(in the rows, 128 means zero)
Each named turn below is shown by a few rows before and after it. Which turns, in which order, take the first row of each later pair to the second? The first pair is answered.
tabez (before => after):
[151 142 144 142 102 111 155 136  86 130] => [151 132 121 131  89 109 155 116  89 120]
[155 155 185 144 115 110 112 188 144 132] => [181 145 178 156 106 102 118 167 117 111]
[167 111 140 141 112 138 138 145  70 104] => [165 100 106 120 101 137 136 117  79  95]
bunom (before => after):
[118 132 112 131 109 110 124 123 192 122] => [154 118 150 180 130 116 126 133 153 106]
[121 123 102  96 125 122 140 104 156 134] => [150 114 145 152 147 129 141 116 110 115]
[ 99 126 157 170 157 137 125 177 172 121] => [ 85 130 142 146 149 139 122 171 188 131]
zazig (before => after):
[113 122 107 108 143 143 108 122 167 124] => [147 126 155 159 149 140 122 138 115 109]
[124  88 157 152 201 165  83 157 161 117] => [175 154 161 143 113  98 181 149  64 115]
[106 164 191 140 150 141 133 188 155 149] => [114 189 174 116 117 118 164 181 141 152]
[131 130 152 141 178 129 104 148 103 124] => [133 162 126 106 125  98 145 131  87 130]
Then:
Each pair is 2 to 4 turns apart.
[180 132 147 173 113 116 149 108  58  96] => [155 120  76 118  91 110 142  62 101  98] | tabez bunom bunom
[125 112 172 191 120 140 158 138 106 121] => [121  86 158 190 137 154 137 121 124 112] | bunom zazig tabez tabez
[ 96 134 145 116  93 132 171 166 112 146] => [ 99 111 173 142 129 148 148 178 118 139] | zazig zazig
[112 126  99  87 107 121 163 130 164 150] => [156  71 133 157 155 149 127 120 133 112] | zazig tabez tabez tabez
[131  94 108 129 180 156  76  92 151 116] => [137 144  76  81 105 111 136  71 121 128] | zazig zazig
[148 177 153 147 106 102 168 157  79 144] => [117 122 160 165 185 154  95 170 147 142] | zazig zazig
[ 93  95  63 120 113 146 115  68 165 122] => [ 58 133 130 131 141 160 109 154 187 168] | tabez tabez
[109 138  81  74  90 121 139 109 159 150] => [173 142 154 156 103 112 159 135  71 127] | zazig zazig
[119 175 176 122 131 121 143 191 136 164] => [177 150 161 158 116 109 158 138  72 117] | tabez tabez
[131  94 152 163 165 163  99 147 131 100] => [142  81 121 153 154 155 100 114 124  85] | tabez tabez
[179 116  96 141  98 117 144  76  83  91] => [167 115  78 119  90 117 139  68 100  96] | bunom bunom
[110 160 146 113 152 159 104 183 135 144] => [171 159 131 137 118 126 139 135  66 106] | zazig tabez tabez
[ 82 189 197 120 128 139 137 223 155 196] => [ 65 138 169 117 172 176  80 197 204 183] | tabez zazig zazig
[ 86 109 109  85 119  92 135 119 136 178] => [114  76 161 149 174 117 105 134 106 159] | zazig tabez
[130 185 121 125  78  87 180 144  84 151] => [132 180 100 113  68  87 176 123  92 142] | tabez tabez
[ 83 109 146  66 112 133 124 147 165 143] => [122 136 173  94  85 106 166 154  97 133] | zazig zazig
[115  84 105 109 135 141 115 104 153 129] => [143 115 112 110  94 111 161 102 105 125] | zazig zazig
